(in the rows, 128 means zero)
A state moves one step at a time under one of 6 hidden systems, and each row is a state written as 20 numbers. Each run below is a few steps of one system.
trace 1, z_384, 11 rows:
93  139  83  113  134  156  118  159  113  146  112  136  130  138  139  93  152  142  139  118
143  138  107  111  120  134  139  105  104  136  109  116  147  138  134  119  178  125  174  144
111  135  118  147  112  118  169  87  131  130  153  129  150  156  155  130  143  119  143  97
145  109  128  136  116  143  128  116  132  89  144  105  114  125  170  142  141  96  113  113
145  93  143  151  108  145  121  114  104  134  122  147  116  119  138  107  81  110  133  111
111  94  113  140  159  140  103  149  115  138  126  122  127  104  107  107  135  97  118  109
137  103  108  127  149  143  127  132  93  134  103  142  159  154  123  117  132  148  126  155
98  129  107  137  108  102  125  105  133  138  125  143  152  130  120  116  172  122  115  141
144  127  125  115  131  117  141  83  116  93  118  99  146  152  128  154  132  122  108  130
124  132  148  148  99  138  131  108  142  112  146  152  115  135  127  108  116  125  86  104
165  105  156  129  148  129  113  135  122  116  130  108  115  101  100  130  128  97  115  133
trace 2, z_89, 11 rows:
152  143  147  119  159  123  144  157  122  161  131  154  141  134  75  106  151  151  127  149
124  158  119  133  105  78  127  157  154  123  148  137  162  141  107  132  153  129  105  164
136  129  133  122  122  107  116  105  142  94  114  116  148  147  107  165  96  142  79  155
110  149  145  123  99  115  97  107  119  95  126  116  100  127  114  113  96  111  100  91
173  136  173  115  143  153  129  133  121  105  144  102  90  123  124  127  121  122  140  108
148  164  141  103  123  111  147  161  119  172  131  152  108  118  119  105  110  136  161  120
133  154  109  114  141  115  133  187  165  128  143  108  142  127  138  159  135  135  138  155
107  141  108  104  120  132  98  122  134  130  80  130  139  131  113  141  97  165  118  164
94  148  124  123  106  125  83  107  124  80  122  89  114  134  136  127  149  119  140  120
165  130  157  114  130  160  143  88  92  109  110  125  114  158  143  124  118  157  148  125
133  153  120  122  92  103  151  144  114  145  152  141  117  130  171  113  123  104  167  99
trace 3, z_75, 11 rows:
99  116  131  104  158  151  96  145  87  106  117  133  84  132  154  114  137  160  115  115
137  135  120  97  105  123  95  132  94  125  99  134  102  105  139  104  170  121  144  152
122  148  107  84  140  98  146  102  106  156  103  120  120  110  113  128  151  109  142  108
130  138  98  98  137  151  172  113  139  139  123  128  129  135  156  136  155  133  104  106
128  103  110  143  104  147  142  102  154  142  121  134  127  105  170  141  145  114  130  134
92  91  125  150  143  135  121  100  125  143  122  135  117  107  133  126  117  121  123  104
117  101  134  137  144  149  109  130  101  120  128  148  115  132  123  99  153  135  102  120
140  111  129  128  124  106  121  131  91  140  121  151  131  123  126  108  158  122  138  151
121  125  103  106  143  90  145  127  99  143  119  134  146  135  128  136  133  122  126  124
131  126  98  113  120  126  141  127  132  119  116  129  143  138  148  141  128  128  90  132
123  121  118  139  98  120  126  108  153  129  123  133  137  108  129  133  128  109  102  134
trace 4, z_529 (11 x 20):
135  112  137  127  102  86  131  104  122  147  131  141  98  79  149  132  132  83  136  113
109  103  140  138  158  110  152  103  136  168  131  152  122  105  110  137  111  130  107  107
118  108  115  136  142  103  140  160  135  149  153  164  133  117  132  122  164  127  91  137
130  121  143  127  113  101  122  106  129  147  118  156  122  107  133  130  167  143  135  174
94  136  130  127  114  101  127  88  126  121  120  147  132  145  119  127  130  152  95  127
136  119  135  121  125  100  127  119  115  96  140  127  119  130  133  136  152  106  83  124
156  135  156  123  111  94  145  116  117  137  137  145  115  114  120  127  112  113  127  121
123  129  132  128  149  94  147  136  148  140  140  130  140  122  109  155  110  128  109  131
146  121  134  122  130  123  139  154  137  133  135  150  125  126  149  144  126  146  102  154
116  157  138  117  109  116  115  129  153  131  126  135  109  116  128  134  136  149  128  145
123  139  146  113  146  130  131  107  128  110  129  122  117  142  121  138  139  155  111  126
trace 5, z_336 (11 x 20):
118  119  103  139  125  116  140  125  144  158  119  136  160  125  120  136  113  118  124  134
115  116  115  146  129  150  122  119  164  115  126  119  147  136  122  140  121  132  98  136
118  122  149  154  118  150  124  95  137  114  135  141  126  141  127  115  137  147  115  126
120  121  141  138  135  116  136  124  108  107  157  130  120  148  147  123  146  128  127  111
160  118  140  128  133  100  143  140  94  126  139  139  132  138  131  124  118  119  128  131
128  122  117  131  119  93  116  150  124  135  127  132  135  111  117  128  113  100  117  131
131  128  127  129  138  131  118  122  150  131  117  116  143  116  85  132  129  117  109  138
109  151  135  140  115  141  129  127  161  135  140  138  127  129  113  113  143  140  124  125
128  140  147  136  134  126  142  117  142  116  153  115  127  144  139  147  141  141  144  130
132  129  146  128  123  109  136  127  109  131  137  145  118  139  142  131  93  142  138  121
133  120  130  125  132  115  104  152  118  109  128  114  115  118  134  139  106  113  121  126
trace 6, z_336:
126  104  140  143  137  77  75  206  81  121  144  148  127  118  109  97  135  112  134  158
133  148  121  113  133  73  96  141  116  126  103  108  169  129  59  131  151  121  136  182
102  205  106  106  87  106  129  125  173  137  117  129  154  145  85  121  123  141  104  128
143  183  146  123  100  147  153  99  197  102  149  89  118  135  134  157  123  128  124  110
135  136  180  139  121  142  152  99  137  143  149  138  79  117  147  124  78  136  153  79
130  97  149  134  171  134  109  177  110  121  159  111  85  105  156  136  104  117  154  106
148  102  148  127  154  130  86  165  84  147  102  143  123  111  98  110  111  141  166  171
82  152  90  108  119  107  76  160  119  130  101  116  140  124  113  116  154  129  146  155
142  176  110  92  117  145  134  102  143  116  92  100  157  156  103  142  146  154  133  157
114  176  110  114  69  142  149  100  155  131  125  135  112  137  165  120  116  130  130  95
159  114  137  120  146  159  157  98  133  111  133  90  107  123  161  160  109  109  143  95
trace 7, z_75, 11 rows:
146  139  140  112  160  164  125  155  157  91  148  85  102  122  136  152  137  124  110  116
152  142  153  128  107  155  112  145  164  158  117  142  96  90  123  122  113  141  158  158
83  148  134  128  169  122  116  136  145  137  143  94  116  118  114  138  152  137  171  111
141  143  148  100  140  167  127  112  115  121  107  134  102  147  147  132  127  186  142  143
102  157  109  124  89  119  110  132  130  127  130  116  112  119  165  117  149  115  179  120
139  120  133  97  151  143  130  80  99  119  96  94  108  122  126  147  115  122  144  104
125  150  105  117  106  174  139  145  130  146  127  142  113  124  141  83  136  118  130  89
146  101  122  134  149  149  131  95  127  132  116  96  140  109  129  142  177  104  161  139
110  123  113  128  134  151  150  119  117  177  109  165  129  130  132  106  99  152  142  106
99  107  100  142  141  146  116  122  120  97  136  101  148  146  150  130  182  120  131  129
142  105  132  127  103  135  123  86  94  147  86  161  127  127  126  113  96  142  130  141
trace 8, z_331, 11 rows:
114  131  154  129  169  122  99  149  89  100  149  108  116  143  95  103  167  128  137  116
169  134  166  135  117  108  154  115  92  132  145  167  133  154  121  105  148  148  144  146
135  140  108  110  117  72  169  113  147  147  134  132  151  124  146  166  158  120  120  150
139  127  113  108  116  140  141  119  158  113  114  131  125  127  140  153  90  128  61  124
90  133  113  143  108  153  89  136  166  137  120  126  109  93  110  102  135  107  109  113
126  127  165  142  179  155  121  143  130  138  143  116  113  127  86  117  113  143  148  107
114  130  135  148  119  107  130  149  106  149  143  167  144  156  141  107  129  166  169  154
150  124  135  105  140  81  131  134  125  112  127  110  129  121  154  181  134  139  135  174
124  121  115  111  88  109  114  94  104  111  97  143  122  131  136  126  89  116  83  119
103  159  120  102  132  139  110  120  149  119  125  96  105  106  104  116  170  101  111  97
154  139  161  137  137  173  153  113  130  155  131  151  118  139  99  97  108  149  142  104
trace 9, z_89, 11 rows:
130  115  98  104  125  152  141  122  146  140  105  156  116  116  175  148  157  161  86  163
83  116  117  124  104  96  109  80  139  133  112  135  105  92  162  150  155  123  128  137
105  106  137  121  166  152  143  83  125  112  133  119  104  134  160  153  153  157  111  108
121  115  136  129  106  134  136  119  107  147  137  179  92  118  173  99  143  135  120  114
139  93  132  129  158  103  149  133  125  139  151  127  116  104  165  160  157  114  140  140
100  113  98  110  151  121  149  123  120  165  108  158  130  121  133  130  125  144  97  120
105  113  111  137  122  133  108  130  152  112  134  121  119  104  143  132  179  107  95  139
131  106  152  126  142  133  133  71  120  137  103  140  119  119  114  136  142  151  118  143
101  138  134  139  114  104  144  118  131  125  168  144  116  133  147  113  160  118  119  93
167  95  149  134  146  136  152  132  134  125  144  145  122  127  150  150  120  143  103  149
97  125  119  124  121  81  120  136  122  159  126  153  116  98  126  119  112  107  116  111
trace 10, z_529 (11 x 20):
144  129  133  139  95  157  129  81  146  116  114  133  130  126  118  113  143  117  99  129
133  136  148  159  110  127  141  105  152  116  158  122  139  137  105  115  138  104  114  106
154  105  161  166  135  112  137  130  129  116  162  132  144  141  119  134  119  118  130  140
133  117  145  151  115  101  108  159  130  129  136  150  137  129  121  129  88  137  128  158
130  123  135  122  132  130  96  145  140  120  108  128  122  116  104  140  108  144  100  164
147  155  131  106  114  148  124  136  138  123  115  137  120  131  102  108  132  138  95  135
144  165  136  117  122  126  140  118  150  115  136  106  137  137  101  134  158  126  126  134
152  143  141  134  124  124  157  117  130  110  148  121  145  164  141  142  117  143  138  130
121  135  131  139  116  107  116  149  140  105  144  111  129  138  152  153  95  130  141  133
140  118  144  118  144  143  110  143  123  117  119  121  100  118  137  142  89  143  129  131
121  154  124  107  140  142  119  163  133  140  127  126  109  119  110  110  119  131  126  111
trace 11, z_384, 11 rows:
128  120  140  161  118  149  153  71  122  133  137  113  129  139  141  123  90  103  175  70
116  90  127  159  156  178  111  155  125  104  161  111  105  120  157  110  151  103  123  91
160  72  129  147  127  135  115  142  66  137  111  157  134  128  153  108  117  126  163  158
74  103  80  142  132  92  121  126  108  154  123  140  155  116  128  115  145  94  127  109
136  120  79  98  134  151  127  102  94  95  88  100  156  160  140  135  143  125  103  132
122  137  132  151  76  148  136  72  129  131  121  158  138  142  115  82  153  121  111  111
158  99  149  144  161  127  138  99  124  99  146  89  138  126  99  141  159  87  114  117
143  93  146  170  125  132  144  135  121  117  154  170  142  156  141  120  92  143  84  133
125  96  122  132  119  103  82  144  134  123  115  127  122  81  111  134  143  89  93  158
128  120  120  116  145  127  123  109  105  135  84  134  158  152  90  134  66  152  111  134
90  154  120  127  126  139  104  133  157  124  131  134  126  126  88  100  179  139  84  130
trace 12, z_331 (11 x 20):
107  105  152  153  140  140  99  76  158  114  119  110  131  113  102  151  157  146  125  158
87  123  157  165  127  121  129  85  128  105  158  141  126  160  136  131  116  155  116  102
115  135  149  134  121  102  134  146  139  118  176  139  93  121  174  131  158  130  129  117
156  102  144  113  138  107  153  133  107  155  132  161  94  98  154  133  106  118  113  118
103  120  84  97  147  120  126  143  110  157  100  146  127  108  130  119  148  127  103  125
140  123  135  112  156  171  110  119  131  122  96  121  123  125  99  128  143  158  104  155
98  126  141  160  114  136  110  81  140  134  116  141  143  136  107  115  141  151  141  149
106  140  152  139  147  111  140  108  148  103  159  105  124  148  144  165  137  150  138  124
131  125  144  139  89  113  135  127  122  121  147  160  101  131  177  122  101  132  120  118
121  122  115  102  144  104  128  146  123  144  131  122  98  86  144  140  142  97  126  109
141  114  123  103  151  156  133  133  96  143  100  149  115  130  114  105  106  140  106  112

Which system made each run below?
trace 13 (2 x 20):
134  124  126  141  91  135  131  110  128  131  119  148  135  136  140  121  85  133  124  127
115  119  125  152  127  122  114  126  128  105  148  106  137  131  118  122  130  93  121  101

z_75
trace 14:
123  151  141  129  93  161  98  84  127  127  97  125  116  124  107  97  134  134  157  123
125  148  138  130  134  133  149  97  106  129  141  118  128  146  115  102  159  119  164  88

z_75
trace 15:
82  154  156  141  104  134  79  98  128  99  124  122  105  139  98  103  123  147  126  114
143  167  153  110  143  133  132  139  108  86  154  98  112  161  120  116  154  137  143  102

z_336
trace 16:
140  118  122  109  167  152  130  100  131  139  93  101  144  122  97  148  155  141  138  157
98  131  141  151  125  128  149  93  146  136  142  160  137  155  133  127  145  175  120  134

z_384
trace 17, 2 rows:
143  159  114  110  84  126  123  138  103  126  118  133  125  134  124  86  139  102  139  111
159  128  118  112  144  124  160  101  122  133  121  97  147  125  112  142  145  91  143  115

z_75
trace 18, 2 rows:
150  101  150  172  121  164  124  138  131  128  151  147  129  124  111  87  135  108  117  117
142  96  145  158  158  113  128  149  104  149  143  140  146  126  102  116  135  120  159  144

z_75
trace 19:
108  113  72  123  151  135  146  145  151  128  122  110  161  138  173  173  124  139  118  143
140  97  126  138  103  164  124  81  130  126  91  156  136  138  138  134  98  159  98  155

z_336
trace 20:
95  119  106  136  112  136  129  85  121  126  118  113  126  129  161  132  112  113  152  92
121  111  121  126  137  172  113  110  102  106  123  112  109  132  147  107  145  116  130  95

z_384
trace 21, 2 rows:
120  132  143  180  113  120  129  144  143  133  161  143  163  151  95  103  101  119  135  119
151  112  156  156  151  122  130  133  113  96  152  115  158  165  106  138  110  138  131  142

z_75
trace 22 (2 x 20):
162  139  108  68  138  121  143  167  88  155  100  144  108  111  130  112  129  119  122  126
126  141  75  96  136  123  141  144  157  148  111  104  146  106  135  150  171  103  124  141

z_75
trace 23, 2 rows:
137  163  111  93  111  111  132  162  155  135  130  102  101  95  156  156  96  99  139  110
137  159  119  112  122  181  136  141  149  156  107  120  111  121  135  119  77  140  163  104

z_384
trace 24 (2 x 20):
94  126  128  110  170  91  96  133  95  91  131  99  121  132  95  133  151  115  95  107
190  124  132  95  126  109  157  139  67  140  114  150  126  132  127  106  125  108  124  125

z_529
trace 25:
160  118  178  169  105  90  121  165  139  124  177  166  126  124  129  118  147  133  130  176
136  111  135  124  144  37  150  133  121  144  145  146  139  114  116  163  109  104  95  132

z_331
trace 26:
100  121  106  136  146  140  110  121  122  136  113  118  150  126  99  111  158  122  139  127
132  121  129  144  120  150  130  102  124  115  127  127  151  152  117  112  165  135  127  140

z_89
trace 27, 2 rows:
144  134  141  118  117  97  129  128  106  146  119  142  124  120  134  128  126  138  164  151
108  146  101  102  142  108  140  138  119  123  130  107  130  139  141  144  119  124  131  105

z_75
trace 28, 2 rows:
148  133  101  100  122  156  149  98  123  122  101  121  135  137  135  127  150  121  102  124
139  121  139  147  113  150  152  79  144  141  127  143  133  125  119  115  144  121  121  117

z_384
trace 29:
141  68  123  165  131  114  147  129  115  149  144  148  133  103  131  120  85  66  99  87
108  114  86  120  175  136  122  201  110  127  146  126  140  131  117  101  166  104  91  105

z_331
trace 30, 2 rows:
128  131  137  139  133  108  119  140  143  117  143  125  148  139  112  139  161  140  117  161
149  135  147  127  104  116  122  117  114  109  122  144  130  152  136  129  117  155  123  158

z_529
trace 31 (2 x 20):
134  78  132  179  132  174  119  105  139  129  125  130  148  131  140  131  134  135  149  157
89  104  129  163  128  124  101  128  96  145  122  154  137  139  119  93  100  140  150  118

z_75
trace 32, 2 rows:
143  128  158  144  143  115  177  142  129  146  187  162  116  131  134  105  176  119  116  103
156  104  121  128  147  108  182  154  141  174  148  175  138  117  146  141  136  135  101  147

z_331
trace 33, 2 rows:
132  160  114  141  107  136  152  140  154  162  121  151  168  158  112  121  91  162  150  143
106  160  118  133  124  125  107  135  186  114  140  86  134  113  121  151  173  120  143  148

z_384
trace 34:
111  100  144  125  168  156  105  120  119  109  107  123  107  132  111  142  56  153  83  107
126  116  153  137  121  172  72  156  115  94  132  138  85  116  122  81  162  130  102  135

z_336
trace 35 (2 x 20):
130  107  136  111  134  121  87  135  111  130  112  116  84  68  128  116  171  90  141  134
126  135  124  82  167  125  139  130  103  176  103  144  100  98  98  112  151  137  128  116

z_75
trace 36 (2 x 20):
179  160  152  118  93  98  167  104  100  112  153  132  132  158  136  114  157  113  148  120
148  128  130  148  113  104  169  140  154  128  177  122  130  120  145  138  116  74  110  81

z_384
trace 37 (2 x 20):
135  113  115  100  151  156  122  188  123  108  135  141  87  124  168  131  104  137  65  113
157  124  127  107  104  136  115  137  114  184  79  163  112  82  109  101  120  124  151  160

z_384
trace 38, 2 rows:
125  149  142  101  130  122  106  154  129  113  123  134  97  122  116  122  104  143  91  125
147  148  154  109  119  128  107  127  136  120  124  117  93  99  116  124  157  120  133  139

z_336
